Here are some points:
array([  -6,  -15,   20,   44, -101,  -16,  -36,  -14,    1,   -6,   50,
         30,   48,  -21,   15,   -9])
array([-15, -26,  35, -21,  11, -11, -11, -16, -24,  -7,  13,   3,  -9,
       -37,  18, -23])
array([-15, -16,  14,  37,  -6, -25, -49, -16,  -2, -20,  68, -24,  16,
        22,  25,   6])
array([-30,  -2,  40,  23,  -3, -19,  15,  12, -64,  27,  21, -18,   5,
        -8, -36,  11])
array([   3,   10,  -25, -127,   15,   14,  -17,   15,   47,    0,  -18,
        -27,   19,  -63,  -40,   -1])
array([-22, -16, -62,  18, -18, -43, -31,   4,  19,  11,  21,   1,  60,
       -30,  12, -30])
array([-10,  21,   1, -20, -15,  -1,   2,  22,  23,  26,   9,   3,  -8,
       -26,  -9, -12])
array([ 16,   7,  -6,  -1,  13, -24,   1, -28,  11,  42,  10,   4,  -7,
        13, -10,  18])
array([-55, -26,  56,  -6,  24,   3,  12, -46, -27,  28,  -1,  42,  42,
        58,  33, -19])
array([-38,  -5,  13,  20,  13,  -3,  19,  10,  -7,  27, -15,  -7,  40,
       -12,  31,   6])
array([-16,  -3, -39,  49, -11, -11,  11, -57,   6,  -6,  -4,  26,   5,
        65, -65,  20])
array([ 28,   5,   4,  -6, -18,  39, -40, -46, -20, -28,  33, -21,   3,
         1,  -3, -34])
array([-28, -16,  31,   1, -28, -28,  27,   0,  -2,  13,  54,  -8,  15,
       -41,  64,  -1])
array([ -1,   0,  34,  18,  14,  20,   1, -18,  -7,  28,  -4,  32,  -6,
         3,  21,  37])
array([ -2,  49,  -6,   8,  24, -10, -26,   9,  -8,   2,  23,  45,  58,
        -4,  62, -24])
array([ 36, -37,   0, -62,  29,  26, -25,  34,  17,  -4,   2, -35,  16,
        -1,   4,  -3])
array([-12,  55, -13,  13,  28,   4,  51,  -7, -28, -26, -46, -71, -22,
         5, -25,  31])
array([ 10,   3,   3,   2, -41,  18,   8,  50,   8,   0,  15, -65,  15,
         0,  18,   1])
array([-22,  -3, -33,  27, -10,  79,  21, -44,   1,  21, -28, -17, -37,
         6,   6, -30])
array([-36, -58,  41,  50, -41, -30, -15, -24, -14,  -7, -40,  42,  34,
        18,  31, -25])
array([ 48,  45,  27, -40,  48,  33, -26,  62,  30, -23,  -2,  30, -19,
       -17, -35, -31])
array([ 29, -18,  -4,  -5, -19,  42,  -5, -21,  18,   2, -65,  -4,  25,
       -46,  28,   6])
array([-10,  21, -40,   2,  -8, -47,  22, -27,  -1, -32,  18,  20,  15,
        18,  32, -24])
array([-14, -13, -18,   6,   4, -46,  -2,  -2,  30,  10,   1,   4, -29,
         4,  17,  36])
array([ 13,  -8,  18,  66,   0,   3, -34, -80, -13, -18,   3, -23, -69,
        26, -49, -26])
array([ 14, -15, -43,   8, -16, -39,  71, -40,  -2, -14,  13,  11, -10,
       -15,  41,  23])
array([  2,   1,  34, -10,  10,  35, -20, -13,  -7,  -1,  27, -16, -12,
        59,  25, -29])
array([ -1,  10,  38,  -1,   0,  -9, -41, -31, 108,  38,   8,  10,  25,
       -11,  43,  -7])
array([ -9, -34,  15,  35,   4, -18,  11,  -8, -19,  -6,  14, -18,  11,
         3,  33,  13])
array([-32, -20,  11,  45, -62, -39,  15, -10,  16,  10,   0,  17,  24,
        11,  53,  18])
array([ 24,  37,  75, -36,  53,   0, -10,  31, -33,  -9, -28,   3, -30,
       -20, -36, -74])
array([-45, -17,  48,  39,  10,  11,   5, -42,  26,  -3,  33,  31,  19,
       -22,  12,   7])
array([ -6,  24, -33,  24, -37,  -9,  28,  19, -18,   4,  12,   1, -70,
         5, -10,  27])
array([  3, -32,  29,  -7, -28,  -7,  -5,  57,  36, -11, -13,  41,  19,
        -6,  31, -65])
array([ 35,  20, -12,  31, -29, -19,   5, -73, -15, -23,  -5,   6, -72,
        19,   8,  22])
array([ -4, -39, -16,  42, -26,  -3,  23, -22, -12, -12,   4,  55,  -6,
        45,  17, -17])
array([-22, -38,  22,   8, -38,   7,   4, -19,  33,  12,  87,  62,  -7,
        48,  31,  -3])
array([ 53,  11,  17, -50,   2, -11, -14,  12, -17, -54, -24,  -8,  13,
       -26, -31,  15])
array([  -9,  -50,  -23,  -43,    4,   19,  -10,   22,    1,   37,  -35,
        -11,  -42, -118,  -52,  -17])
array([ -5,   5,  -9,  19,  16, -14,  73, -41, -34,   7, -32,  -4,  -7,
         1, -33,  19])
array([-12, -13,  -5,  56,  29, -21,   6,  35,  23,  30, -17,   9, -24,
        23,  15,  19])
array([-23,   2,  29, -32,  15, -29, -16,  -8, -59,  -2,  -9,  15,  35,
         6, -21,   6])
array([-15, -25,  45,  26, -27,  19, -24, -20,   3,  17,  39,  17,  16,
        11,  85, -59])
array([ 44, -27, -23,   0,  18,  25, -18,   0,   3,   8, -20,   9, -52,
         1,   8,  -2])
array([ 58,  45,  13, -61,  52,  11,   4,  55,  17, -21,  20, -38, -46,
       -13, -32,   0])
array([ 50,  51,  23, -67,  45,  47,   1,  34,   3,  45, -28, -46,  -6,
        -2,  -2,   7])
array([-31,   2, -50,  12, -16,  -1,  39,  -6, -14, -27, -28, -46, -64,
        32, -33,   2])
array([ 68,   4,  82,  -9,  35, -10, -60,   2, -26, -23,   2, -93, -95,
       -29, -48, -62])
Then 10 other points, each followed by its number:
array([  1, -51,  60,  -7,  -1, -10, -16, -34, -35,  -6, -12, -14,  -8,
        86, -34,  15]) 0
array([ 44, 103, -52, -48,  19,   8,   6,  11,  -1, -23, -27, -57,  -7,
       -28, -58,  24]) 1
array([ 22, -22, -13,  47, -15,  -7,   8, -68, -71, -46,  21,   8,   5,
        11,  40,  27]) 2
array([-12, -10,  50,  32,  -1,   1,  37,  -9,  20,   6,  18,  22,  14,
        10,  41, -25]) 3
array([  3, -26,  20,  33,  -9,   1,  19, -21,  32,  36, -36,  -4,   4,
         8,  48,  -5]) 4
array([-12, -11, -51,  28, -14,  31,  22,  25,  22, -13,  63,   2,   9,
        59,   5,  10]) 5
array([  -7,  -21,    4,   70,  -28,   13,    2,  -63,  -50,   32,   11,
         24, -100,   22,   -3,   25]) 6
array([ 46,  -7, -62, -66,  46,  36, -17,  36,   7, -14, -32, -91, -49,
       -63, -72,   8]) 7
array([ -8,  21, -22,  44, -36, -40, -65, -25, -14,  -7,  12,  24,  19,
        36,  11,  34]) 8
array([ -4,   4,  53,   6, -35, -21,  15, -32, -20, -21,  -3, -39,  -7,
        -7,  -4,  21]) 9
Which three of these numbered points are nearest to each point below, looking only along the 6 directions in which the first points spread most? Their numbers follow each, nearest first.
array([-29,  -1, -29,  -7,  13, -21,  20,  35, -40,  -2,   8, -16, -20,
       -26,  -3,  17]) > 9 8 2
array([ 11,  36, -34,   3,   0,  13, 102,  24,  15,   1,  31,  38,  -2,
        -5,  17,  58]) > 5 8 4
array([-22,  -5,   7,  53, -29, -50,   3, -14,  11,  -4,  35,  -9,  -8,
        -6,  22,  11]) > 8 2 9
array([-61, -45, -27,  59, -13,  -7, -39,  37, -18, -22,  34,  17, -25,
        25,  35,   3]) > 8 2 3
array([  80,    2,   48, -105,   50,   42,  -30,   37,   26,   52,  -31,
       -102,  -74,  -22,  -71,  -11]) > 7 1 9
array([-32,   5,  34,   0, -18, -16,   8, -30,   8,   6,  48,  78,  32,
       -31,  55, -33]) > 3 4 8
array([ -3,  28, -46,   3, -15,   1, -14, -33,  -9, 127,  -6, -13,  23,
         4, -17, -23]) > 4 3 9
array([-56, -17,  -4,  64, -23,   8,   9, -66, -44,  14,  30,  30,   9,
       -10,   6, -15]) > 2 8 4
array([  11,   11,   48,    2,   12,  -23,    8, -127,   -8,  -13,  -18,
          4,  -18,   11,    3,    4]) > 0 6 2
array([-11, -19,  -2,  60,   0,  19,   8, -47,  -7,  23,   5, -16, -14,
        55,  -5,   1]) > 6 2 0
array([-61,  10,  16,  11, -36,  10,  18, -41,   2, -34,  28,  -6,   9,
        25,  35,  -8]) > 8 3 2
array([-21,  -4, -23, -32,  18, -13,  31,  33,  35,  -3,  43,  -2,  24,
        19,  35,  38]) > 5 8 3
array([ -5,  27, -48,  23,   0,  -7, -15,  17,  30, -33, -28,   4,   0,
        10, -35,  59]) > 5 9 4
array([ 10,  11,  32, -19,   6, -33, -22,  13,  14,  29,   4, -13,   2,
       -48, -41,   9]) > 9 4 3
array([-98,  23, -35, 127, -19, -11,  -2, -25, -23,  -2,  16,  42,  24,
        11, -30,  10]) > 2 8 6
array([  3, -70,  11,  33, -36,  -6,  12,  10,  -3,  20,  23,  24, -29,
        19,  16,  69]) > 8 2 4
array([ 51,  67, -42, -41,   5,  19,  -4,  31, -46, -18, -51, -55, -23,
       -12,  13,  23]) > 1 7 9
array([-21, -41,   2,  35, -24,  19,  45,   0,   3,  21, -26,  23, -12,
        27, -40,  22]) > 4 2 9
array([ 27,  35, -20, -36, -27,  39, -36,  16,  21, -11, -24, -27, -30,
       -27, -48, -56]) > 7 1 9
array([ -8,   4,   0,   8, -42, -33, -31,  12,  24, -13,  31, -16,  13,
        -7,  19,  28]) > 8 5 9
array([ 50,  85, -53, -57,  44, -12,  -9,  64,  15, -20, -13, -50, -40,
       -26, -46, -11]) > 1 7 9
array([-25,  12,  11,  40, -24, -48,   3, -19,  12, -21,  13,  29,  41,
        -4,  19,   6]) > 8 3 2
array([ -49,   16,    5,    2,   15, -126,   -5,    2,   64,  -64,   40,
         43,   52,   44,    2,   -9]) > 8 5 3
array([-62,   2,  10,  30, -27, -12, -26, -52, -28,   1,  22,  -4,  -9,
        30,  -7, -22]) > 2 9 8
array([-13, -53,  85,  19, -16, -35,  10,  -3,  -5,  41,  -5,  41,  10,
        32,  26,   9]) > 3 4 0
array([  4,   1,  15,  28,  23,  11, -22, -12,  22,  -8,  24,  11,  47,
       -10,  54,  -3]) > 3 4 8
array([  6,  -4,  10,   9,  47,  58, -64,  15, -76, -18,   9, -11, -20,
        52,   7,  -3]) > 0 9 3
array([-65, -23,  25,  10,   3,  -5,  15,  10,  -4, -14,  39,  50,  47,
         0,  77,   0]) > 3 4 8
array([  0, -14,  -6,  31, -65, -15,  -2,  12,  44, -13,   5,  -6,  36,
        -7,  14, -22]) > 8 4 3
array([-19,   7,  60,   5,   6,  -1,   3, -11, -13, -12, -10,   5,  30,
        -4,  42,   7]) > 3 4 9
array([ -8, -40,  12, 104, -23, -33,   7, -19, -10,   9,  29,  25, -21,
        52, -57, -18]) > 2 6 8
array([ 33,  75, -62,   4,  -1,  23, -19,   4,  10,   1, -19, -36, -21,
        18, -52,   5]) > 1 5 7
array([ -37,   12,   39,   -5,   12,   16,   18,   21,  -15,    8,   -3,
       -127,  -11,  -12,   55,  -40]) > 9 0 3
array([ 30,  32, -28, -38,  33,  59,   5,  44,  -1, -19,  -9, -50, -23,
         5, -23,  11]) > 1 7 9
array([ 93,  23, -43, -14,  18, -52,  56,   5, -17, -29, -44,   4,  -7,
       -23, -27,  22]) > 1 9 7
array([ 42, -13,  78,  -8,  28,  57, -17, -55, -75,   5,   7,  -4, -18,
       -17,   4,  -2]) > 0 9 3
array([-71,  -4, -48,  92, -31, -34,  33,  48,  39,  33,  39,  61,  49,
       -20,  59,   9]) > 8 5 3
array([-15,  24, -79,  49,  -5,  25,  -7, -22,   8, -53,  21,   8,  -5,
       -15,  43,  50]) > 5 8 2
array([ 57,  61, -27, -45,  51,   7,   3,  -3,  17, -42,  -8, -38, -19,
       -52, -32,   1]) > 1 7 9
array([-16,  21, 127,  11,  25,  -1, -38,  10, -47,  -4,  14,  15,  37,
         3, -80,   4]) > 0 9 3
array([-44, -28,   6,  23, -33,  69,  -2,   4,  40,  19,  10,  29, -10,
        42,  14,  23]) > 4 3 5
array([ 22,   7, -10,  43,   8,  31,  35, -16, -22,  13,  15, -30, -12,
        43,  39, -19]) > 0 8 5
array([-34, -12,  14,  60,  -8,   1, -14,   3,  33,  -8,  33,  35,  24,
         7,  37, -49]) > 3 4 8
array([ -6,  31,  35, -11,  24, -42,  32,  -3,  13, -13,  -4,  25,  30,
        13,  13,  -8]) > 3 9 4
array([-38,  15, -38,  49, -57,  -8,  11,  14, -34, -53, -16,  12,  15,
        52,   0,  37]) > 2 8 5
array([-19, -22,  29, -13, -31, -13,   0,   8,  25,  -8,  40,  70,  33,
       -11,  47, -11]) > 3 4 8
array([  6,  -4, -21,  51,  14,   6,  35, -42, -34,  -5,   2,  18, -37,
         9,  13,  17]) > 2 6 0
array([-27, -28, -31, -16, -32, -53,  -6, -18,  -6,  34,  -9,  42,  -8,
       -14,  17,  -1]) > 4 3 8
array([ 54,  51,  -3, -91, 125,  39, -24,  71,   2, -11, -14, -58, -46,
        67, -52, -14]) > 1 7 0
array([-16,  -5,  28,   5,  17, -12,  37,  13, -26, -11, -58, -18,  11,
       -43, -26,  -6]) > 9 4 0
array([-39,  -9,  28, -13,  -1,   5,   7,  31, -16,  13, -16, -29,  14,
        -3, -26,  15]) > 9 4 3
array([ 20,   5,  -5, -13,  32,  38,  25, -30, -57,  23, -25,  -1, -30,
        -1, -12,  37]) > 0 9 4
array([ 27, -44,  39, -46,  37,  12,  39,   1, -43,  11, -16, -18, -17,
        12, -13, -55]) > 0 9 4
array([-36,  -1, -25,   8, -30, -34, -16,   4, -18,  10, -10,  11, -27,
        -4, -51,  -1]) > 9 2 4
array([ 34,  87, -26, -82,  89,  10, -24,  93,   4,   5, -19, -48, -10,
       -27, -42,   4]) > 1 7 9
array([ 48, -17,   6,  16,  15, -75,   4,  -7, -55,   5,   1,  29,  13,
        12,  10, -14]) > 9 2 3
array([  7, -58, -22,  54, -40,  28,  64,   3, -49,  18,   7,  25,  -1,
        14,   9,  -5]) > 2 4 8
array([ 37,  43, -46, -35,  58,  50,  61,  13,  28, -11,   5, -89, -63,
       -21, -46,  -2]) > 1 7 9
array([  3,  34,  50,  17, -11,  -4,  11, -17, -13, -28,  44,  78, -11,
        22,  33, -70]) > 3 0 8
array([ 25,  28, -31,  49,  21,  13,  54,  11,  32, -39,  43, -22,  28,
        -2,  28, -39]) > 5 8 3
array([  9,  43, -10,  44,   2, -36,  12, -65, -26, -22,  16,  65,   2,
       -24,  34,   6]) > 8 2 3
